The rows of Y fall into 4 groups, which share some directions, and each row is roughly a mix of its group's hidden directions.
Y:
-23  56  -41  -27  11  17  -8  9  27  -31
7  -57  -24  -25  -28  -3  15  -22  -47  -2
1  42  14  -16  -42  -24  -1  -34  51  -3
48  -2  -45  4  38  3  22  -35  16  -22
-4  11  8  -35  -3  35  -70  27  6  4
-15  43  18  2  1  -5  0  21  61  42
-23  -40  -19  2  32  -6  67  10  3  -13
9  -15  -9  -1  -70  13  25  11  28  -36
-49  -36  9  -43  3  -37  -4  -14  -8  32
28  8  21  -30  14  33  -46  -10  -51  4
13  -45  -23  16  -19  -11  13  -60  -18  -28
-25  -31  35  32  31  20  14  -21  13  47
-39  -5  -11  31  22  -39  6  -48  36  3
17  -11  -69  -7  -39  -10  19  -16  8  -28
-5  -51  17  -58  21  26  16  15  -11  -18
23  0  -10  19  -20  12  -57  -12  -35  46
-11  54  4  -15  -15  39  -20  33  -22  35
13  35  -49  -23  -30  -4  25  1  50  1
10  29  -8  -27  21  -11  57  10  -8  -52
-28  -19  0  -35  59  -15  -15  -7  44  2
-11  -17  37  11  -2  21  23  62  -39  -12
-44  -51  20  27  6  -21  -20  -20  -24  27
-7  -1  48  -34  -21  -13  56  3  -32  5
28  49  -57  7  -11  -3  -15  -11  15  -33
-37  -1  21  8  44  -2  2  13  64  -10
21  37  19  50  -18  -16  7  1  -29  47
-15  -23  -45  30  16  -32  44  -24  30  1
-15  17  -6  -34  10  28  -57  -41  4  -26
-11  -4  -4  -6  14  10  8  9  -58  -65
-53  -23  19  9  5  59  -23  20  5  -5
-52  -13  -33  -7  9  -21  -12  2  -55  24
-9  16  -40  31  -42  11  -32  21  -20  -41
18  20  -25  -36  16  57  19  -37  -10  -17
-26  28  -4  -2  -48  -16  12  22  29  -53
27  -4  -32  61  24  -15  -18  -36  7  18
7  28  5  -39  45  17  38  22  41  -4
5  -9  -45  -56  32  0  -33  18  24  -4
-20  4  48  39  20  -21  -39  14  20  32
25  38  -4  -25  -29  2  28  61  -16  0
37  10  -33  0  20  -65  7  -25  14  14
-22  11  -1  28  -41  -10  -9  26  62  22
-15  -34  45  32  8  -2  -23  -7  -42  39
37  -20  -24  -30  48  47  7  9  -16  -9
38  32  -26  -38  0  18  -16  42  21  -32
-10  -7  69  2  47  -2  -24  3  -24  1
22  -11  57  4  3  -15  12  42  36  31
-40  -30  -41  39  -26  13  37  3  18  4
-56  -24  -18  11  27  29  -40  12  27  -11
-32  10  65  45  -20  4  18  -2  -9  -10
-14  0  -12  51  -10  7  -13  -37  -53  29
36  29  31  -10  -2  -5  25  65  -9  -13
9  10  37  -26  -68  -20  32  -4  -1  3
7  -31  -3  30  -1  -50  -44  -6  3  -44
-14  -51  -40  29  -30  -32  20  -21  17  5
-6  -48  20  -48  -29  18  7  15  17  -39
-29  -14  -36  66  -28  20  -10  2  14  8
-2  37  2  61  4  16  7  -19  -14  48
49  2  2  -53  -5  25  17  -6  -46  2
-11  -21  -18  3  55  -5  -9  -34  -2  56
-47  -29  6  21  10  -10  -4  -40  31  44
15  9  60  -12  -16  -5  34  15  26  -44
-2  -19  47  -54  -12  -12  20  42  17  -11
16  -7  43  -8  5  -46  36  51  1  -5
-9  -30  -23  -39  22  -12  28  3  -38  -49
-14  4  -20  5  52  -37  -50  -23  5  -23
-26  -6  -7  4  -25  -15  47  13  35  56
4  17  11  16  -74  2  16  -3  34  27
38  44  5  23  -15  34  43  -8  -23  22
62  -11  -7  24  29  39  5  -10  17  -29
-45  36  9  -28  -7  -36  41  9  32  5
13  12  72  34  -6  12  -7  26  -8  -25
-62  -32  8  -8  33  39  10  -21  -6  12
20  -32  6  46  -4  11  -25  18  -53  -29
22  32  -40  32  8  15  24  -48  -32  4
-9  38  9  -4  -59  -16  52  6  15  3
21  3  -42  -39  24  -14  0  -13  -35  -49
10  -22  10  -41  -21  -5  22  15  -18  -67
-22  -3  -24  -45  15  -10  -18  32  59  -7
10  6  -34  47  -32  1  -56  15  -4  -19
-13  5  -34  21  -26  50  30  -4  12  48
37  -3  -5  -21  -8  -32  56  -34  4  -33
-2  -13  -25  -11  58  6  -48  -39  -14  0
-19  23  35  38  16  -7  -1  16  -63  15
31  30  -44  43  -2  34  6  15  -18  -29
74  -4  -19  17  20  27  -7  10  -27  14
27  -27  -9  -50  -4  -23  4  11  31  -51
-35  -14  56  6  16  0  9  37  36  26
-5  -13  -22  23  -17  55  46  -3  -6  40
-6  -19  -38  -19  13  32  -20  41  -39  -36
-6  12  -55  -40  -6  -4  -29  15  17  -46
3  -12  -9  -3  32  -30  -8  70  -25  -22
-29  -33  7  38  -58  4  20  -5  -1  33
-54  -13  -16  -24  -22  1  0  -18  -32  51
-24  -3  -6  57  7  -16  -40  -17  -27  40
44  -24  -29  32  33  -7  -27  -14  -38  19
-30  -25  20  -63  -16  8  2  25  -30  -23
-5  -5  -43  42  -28  55  -1  -9  -7  25
4  -12  -3  -56  -55  -13  3  5  26  -33
8  14  -8  15  63  15  -5  23  -22  -50
4  -49  17  -2  14  -42  -11  -10  -41  -42
-38  17  41  30  25  -19  5  6  -40  37
-8  -3  -1  27  23  10  -7  29  -65  -41
45  64  -13  -6  -29  6  12  24  11  -15
27  30  -16  -41  -8  3  -67  0  -5  -8
-24  -17  48  -8  -37  -13  31  2  51  1
-51  -16  -4  -55  32  -37  -4  1  4  -2
-10  -46  29  38  20  -28  -40  -13  -22  -20
-48  -22  -17  21  13  -17  5  -61  -26  2
39  20  -5  6  7  -23  -41  6  19  -61
-4  33  -37  9  -43  12  1  -33  -47  -23
-23  -12  -5  -32  -35  -10  38  18  32  -50
18  -20  -21  -21  -21  2  -3  7  -69  -38
-6  -36  -30  2  51  -44  -21  -31  -6  -6
32  50  25  1  -32  -26  -21  -32  -25  -20
-20  -62  -5  -38  -4  1  -4  -11  22  -45
8  -2  -39  26  -43  7  -15  31  37  40
-6  -4  53  17  42  9  -49  -5  -27  -9
-15  5  -39  18  -42  40  -12  13  -40  30
-15  28  -6  8  -7  67  -17  4  -30  38
-5  12  22  42  -13  -60  38  20  12  -9
-25  -42  -35  8  22  2  -56  -13  -30  -4
-47  19  -13  -39  -42  -30  -7  28  -8  -19
-5  -31  -21  -43  59  -16  10  -18  -27  -11
7  15  19  -11  20  -32  28  -1  73  2
19  -55  38  0  -2  -48  29  -17  5  3
26  -4  -22  6  -9  45  -19  -36  -58  0
14  15  33  1  -8  20  1  -23  -69  -31
1  10  58  30  38  -1  -47  16  1  -4
-9  -28  3  -24  -12  -76  25  10  9  -9
63  -3  11  -26  29  24  20  35  -20  11
-8  23  -20  -41  -33  -10  51  24  13  33
51  -22  -5  19  -26  39  -3  8  10  -50
Each list below has one row that fits no group; the rest each fit one group, if only roughly. Name that row.
    K_728: 13  28  12  6  11  -18  17  -28  -25  71
    K_296: -35  -1  35  -8  27  -4  -31  39  24  -45
    K_126: -49  -41  -32  -11  8  -51  12  -9  12  4
    K_354: 0  -51  -15  -8  -6  32  -52  21  -34  -8
    K_104: 0  -13  -49  3  -22  52  -3  -39  -32  -5
    K_267: 0  30  -1  -43  -9  5  -46  20  -51  -18
    K_638: -13  31  50  -28  47  -34  14  9  -15  6
    K_775: 13  -13  -8  -26  -18  -12  78  22  2  12
    K_22: -53  -39  3  -35  9  11  -28  20  30  -22
    K_577: 20  -40  -45  -16  26  19  -22  -9  -36  -32
 -> K_126
    K_471: 25  51  20  -1  26  8  -16  7  60  -9
    K_846: 14  -32  7  -21  -7  14  -67  -22  -27  -26
    K_127: 9  1  10  -69  -10  -15  -3  43  1  -35
    K_26: 51  -23  13  21  -25  -17  41  -28  32  -14
    K_320: 60  10  -34  5  4  -10  11  -14  46  -29
    K_957: 18  5  57  44  22  14  -24  -13  22  30
    K_288: -27  11  53  -23  2  44  -21  -17  -22  -31
    K_193: -46  30  -1  -55  0  12  2  14  -43  -7
    K_609: 20  -14  -28  8  19  7  -46  -18  -55  31
    K_142: 24  33  20  -47  29  44  16  -1  -26  -19
 -> K_846
    K_62: 40  -28  -24  37  -4  -44  -42  -11  11  -3
    K_809: -34  7  -14  30  49  23  21  -46  -13  16
    K_644: -2  -5  3  -54  6  47  8  33  27  -35
    K_914: 22  38  4  12  -44  -16  -1  -16  -42  44
    K_375: -42  -10  31  34  -25  28  0  54  7  -4
    K_46: -4  -8  -26  55  -8  26  -56  -22  -16  -2
    K_603: -19  12  27  -10  -8  30  40  1  66  -4
    K_411: -60  37  -4  -7  -4  -14  -47  25  -14  3
    K_183: -40  32  -4  19  55  -12  1  4  31  33
    K_826: -46  -25  2  -59  -5  22  -23  -22  -7  22
    K_54: 30  -16  12  10  -70  14  -35  5  -25  2
 -> K_826
    K_521: -13  7  24  15  46  -21  -34  -33  -45  23
    K_879: 18  -62  -25  -7  24  16  -41  -14  -18  -22
    K_59: 7  -59  15  -20  -60  4  -6  -4  1  -21
    K_820: -42  -15  -37  1  -20  21  13  -38  7  49
    K_985: 41  3  -14  -22  29  10  31  6  22  -59
    K_189: -13  8  19  4  31  -61  26  -5  46  9
    K_67: 52  21  -22  21  -39  18  38  -19  -20  13
    K_386: -30  -30  -22  -17  10  18  59  -12  40  -10
    K_681: 50  6  -20  -6  -19  -35  29  -19  33  39
    K_353: -31  51  33  4  -8  -10  46  -2  32  16
 -> K_521
    K_326: -3  -24  18  -41  -39  36  -15  38  -31  -16
    K_751: 23  -33  10  23  -50  18  43  -5  -12  -35
    K_653: -18  7  77  -23  23  17  5  -22  12  -4
    K_875: -3  -39  51  32  -25  39  22  -11  9  19
    K_447: -25  -21  -25  34  10  19  11  -62  -30  6
    K_784: -2  -27  -15  -53  -7  -1  -43  34  -18  -33
    K_970: -11  -26  14  2  -4  7  22  -34  -68  -31
    K_972: -3  11  67  -48  17  19  11  -15  -13  -12
    K_573: -20  -1  38  -37  45  -41  -15  -30  5  -14
    K_597: 54  5  8  -5  15  38  38  17  -26  -36
    K_273: 21  27  25  -35  14  39  19  31  -47  0
 -> K_970
    K_184: 26  -23  13  35  0  29  -52  -21  19  37
    K_29: -22  17  -14  44  -11  -6  -49  -16  46  23
    K_729: -35  -2  20  -25  -37  -33  50  -9  28  15
    K_888: 26  5  20  18  -39  36  -13  7  -62  -3
    K_145: -9  -5  3  23  23  -11  -71  -33  14  -25
    K_9: -31  45  10  1  -39  -9  17  9  -34  -46
    K_513: -5  -22  -4  3  -31  -10  7  -43  -67  -15
    K_58: 8  -8  -38  -56  38  -3  17  -38  -6  -21
    K_561: -42  -11  47  -18  39  18  0  -36  19  -19
    K_355: -8  -17  -11  -35  37  -9  -33  59  -3  -24
    K_425: 30  57  4  -26  -17  -31  27  21  29  -14
    K_600: -17  3  -39  -27  -56  -35  8  35  -9  8
    K_488: -37  33  -1  23  48  4  -20  16  26  40
 -> K_9
    K_280: -11  54  -54  -7  24  -16  -8  -28  0  -25
    K_399: 7  -22  -2  10  -9  8  -83  -18  -16  -9
    K_850: -33  -13  22  -7  11  -2  -16  1  69  38
    K_903: -37  0  31  -47  -43  -30  14  15  -4  -22
    K_959: -17  -30  -22  -49  -25  -38  35  -2  -29  -6
    K_358: 6  6  -3  -32  -33  21  20  57  -33  -32
    K_42: 34  24  -17  29  19  7  38  -25  -44  31
    K_900: -7  -15  -14  72  1  -3  -17  32  -36  5
    K_297: 9  24  22  7  42  -19  -51  -20  31  -33
    K_390: 22  43  -27  -14  -13  -58  5  -6  2  -37
    K_278: 29  9  30  7  -15  -19  53  -49  -6  25
 -> K_399
    K_186: 26  38  5  2  15  -20  2  32  32  -59
    K_682: 0  58  -33  -12  34  -43  -18  9  15  -10
    K_14: -30  62  -1  -47  15  -3  18  26  5  -8
    K_237: -7  6  5  -20  -43  -59  -22  16  23  -35
    K_726: 20  -47  -38  36  -24  37  12  -19  22  -12
    K_322: -40  -19  27  47  6  -18  20  44  10  -24
    K_678: 32  -10  -2  46  -17  19  28  7  -55  23
    K_635: -15  -41  -39  7  29  16  6  -57  -3  -21
    K_249: -42  -42  -35  -51  -6  -23  13  -2  -1  -12
    K_346: -15  25  -41  3  39  49  -2  -26  -33  2
 -> K_186
    K_878: -36  -19  4  5  9  14  -10  76  5  -19
    K_229: -14  50  17  -37  16  30  24  34  -27  19
    K_141: -15  21  -27  34  -70  1  13  -1  25  -11
    K_987: 45  6  -31  22  -20  27  -41  12  -43  0
    K_459: -26  -3  26  -32  22  56  -11  41  20  9
    K_310: -13  -30  9  -21  20  -29  -22  -39  -5  59
    K_688: -4  16  33  -20  -28  51  22  -28  -29  -32
    K_70: 15  -7  33  1  -45  -23  39  14  -19  48
    K_641: -30  51  30  27  -45  -15  19  2  -16  16
    K_207: 32  -26  -32  -50  17  23  39  5  -22  16
    K_812: -2  -11  -30  -4  46  -49  -2  -9  49  18
 -> K_70
    K_537: -26  -34  32  -9  -67  -14  -16  14  1  11
    K_140: -13  -1  -9  58  4  -1  9  -64  -23  0
    K_646: 25  -23  -4  1  25  -41  63  -8  -6  27
    K_793: 10  -18  -28  3  -34  -37  56  6  36  11
    K_251: -11  45  -48  -23  5  -30  -15  -2  20  -42
    K_581: -2  9  -24  -48  9  -25  32  58  -17  1
    K_172: 17  -54  0  -10  59  -9  -11  -2  -31  17
    K_876: 31  6  8  6  6  32  -35  18  48  -47
    K_37: 0  7  19  -13  70  0  -43  7  30  -8
    K_191: -19  33  17  -44  33  -29  39  -3  33  -10
    K_829: 2  14  -45  -11  0  -45  -7  2  60  16
    K_246: -14  -6  -23  -51  42  -7  -27  40  17  -23
 -> K_581
    K_300: -3  -34  10  15  8  26  22  -33  23  63
    K_658: -9  54  -28  -3  2  1  26  12  60  -10
    K_950: 11  -46  -39  -47  12  -35  2  -11  -23  -13
    K_308: 28  -63  -25  19  20  -4  -38  -20  -16  -1
    K_702: 36  19  -15  24  17  28  -16  -29  53  -29
    K_562: -22  -9  29  -28  20  -67  -17  -22  19  -10
    K_332: 20  -54  -30  25  18  -24  -27  -36  17  -16
    K_574: -12  2  12  25  -20  -32  17  41  51  37
    K_582: -3  -11  -58  -30  -10  39  -15  -27  35  9
    K_671: 78  -3  1  19  -5  -24  31  -15  -6  2
    K_240: -22  23  30  -10  17  -35  63  -20  18  12
 -> K_950
    K_804: -26  12  52  -27  48  6  -36  -14  -1  17
    K_415: 16  44  -9  27  -21  25  -51  39  -7  -4
    K_319: -23  -32  -10  -24  -33  -40  23  18  -48  13
    K_227: -25  -59  2  23  -22  36  -38  -11  12  -13
    K_701: 36  -43  -5  -27  -4  -10  40  -32  0  -40
    K_407: -30  0  1  20  49  -13  -65  5  15  -3
    K_209: -54  15  -14  -21  10  49  -32  11  -27  10
    K_662: -18  -13  -9  -26  -36  -29  44  -16  -40  32
    K_437: -3  -44  -40  -19  44  24  17  -22  18  28
    K_828: 11  11  41  -29  -8  -11  6  -13  70  15
    K_482: -18  -33  11  22  29  -50  36  -19  27  -21
    K_892: 0  -37  -46  22  51  18  -8  -17  31  9
 -> K_482
    K_63: 18  -23  10  -45  -31  -44  -11  37  -13  -27
    K_936: -12  33  -55  -7  19  -37  -1  -37  -21  -23
    K_837: -19  8  15  18  -67  -7  -1  -5  -16  50
    K_475: -21  -34  8  10  16  -38  -50  -41  -3  -26
    K_863: -28  -27  10  32  2  -9  23  65  29  3
    K_791: 23  -20  38  14  -32  9  28  -22  55  17
    K_377: 44  -1  -7  -37  25  -4  60  -19  -4  -17
    K_92: -16  19  -46  -8  -31  53  -3  15  -38  -8
    K_382: 34  29  -27  7  -43  -16  11  51  22  -14
    K_545: 31  25  6  7  -47  -1  39  -52  9  5
    K_607: -45  10  48  -16  30  7  29  20  2  38
 -> K_92
    K_402: 15  -45  -10  -27  -17  51  13  -14  -31  -32
    K_667: 31  36  13  56  -10  -22  24  -14  15  33
    K_591: -23  31  24  -59  6  22  38  26  6  -11
    K_144: -1  -26  -13  -2  -68  21  -38  20  -2  -23
    K_61: 24  -5  -15  -8  -28  24  -18  29  10  -69
    K_558: 13  -49  -30  3  -9  4  -36  -22  -54  -8
    K_329: -38  4  15  4  -29  -6  -29  -39  -56  14
    K_654: -12  -20  5  -31  -38  -31  42  -29  -9  42
    K_177: -6  12  -79  11  -17  25  -11  20  -4  -17
    K_148: -7  41  55  5  1  -15  -25  18  -40  27
    K_515: -25  -6  -49  32  -54  -16  -24  -1  12  14
    K_816: 2  -33  -9  53  0  14  -51  -17  -29  -20
    K_421: -28  -10  -42  -18  27  9  -25  18  -11  -58
 -> K_329
    K_945: 2  21  31  -14  -13  -64  -19  44  1  -10
    K_932: -35  -13  27  -14  -13  22  66  -22  19  -7
    K_129: -3  14  -17  20  -28  -40  11  7  66  23
    K_106: 15  -19  -19  -15  46  -38  -14  9  43  38
    K_182: 35  4  -22  52  -23  36  27  33  15  0
    K_774: -17  -12  5  -22  -25  -25  -4  -12  -70  32
    K_722: 6  11  -2  -43  -4  25  28  13  30  62
    K_718: 39  4  -3  31  -12  -21  48  -29  -44  4
    K_279: 59  21  -10  -16  1  3  26  30  17  -46
    K_340: -49  8  34  42  18  -9  -47  9  -7  -14
    K_277: 31  53  16  -31  33  -14  41  -12  -3  -9
 -> K_722
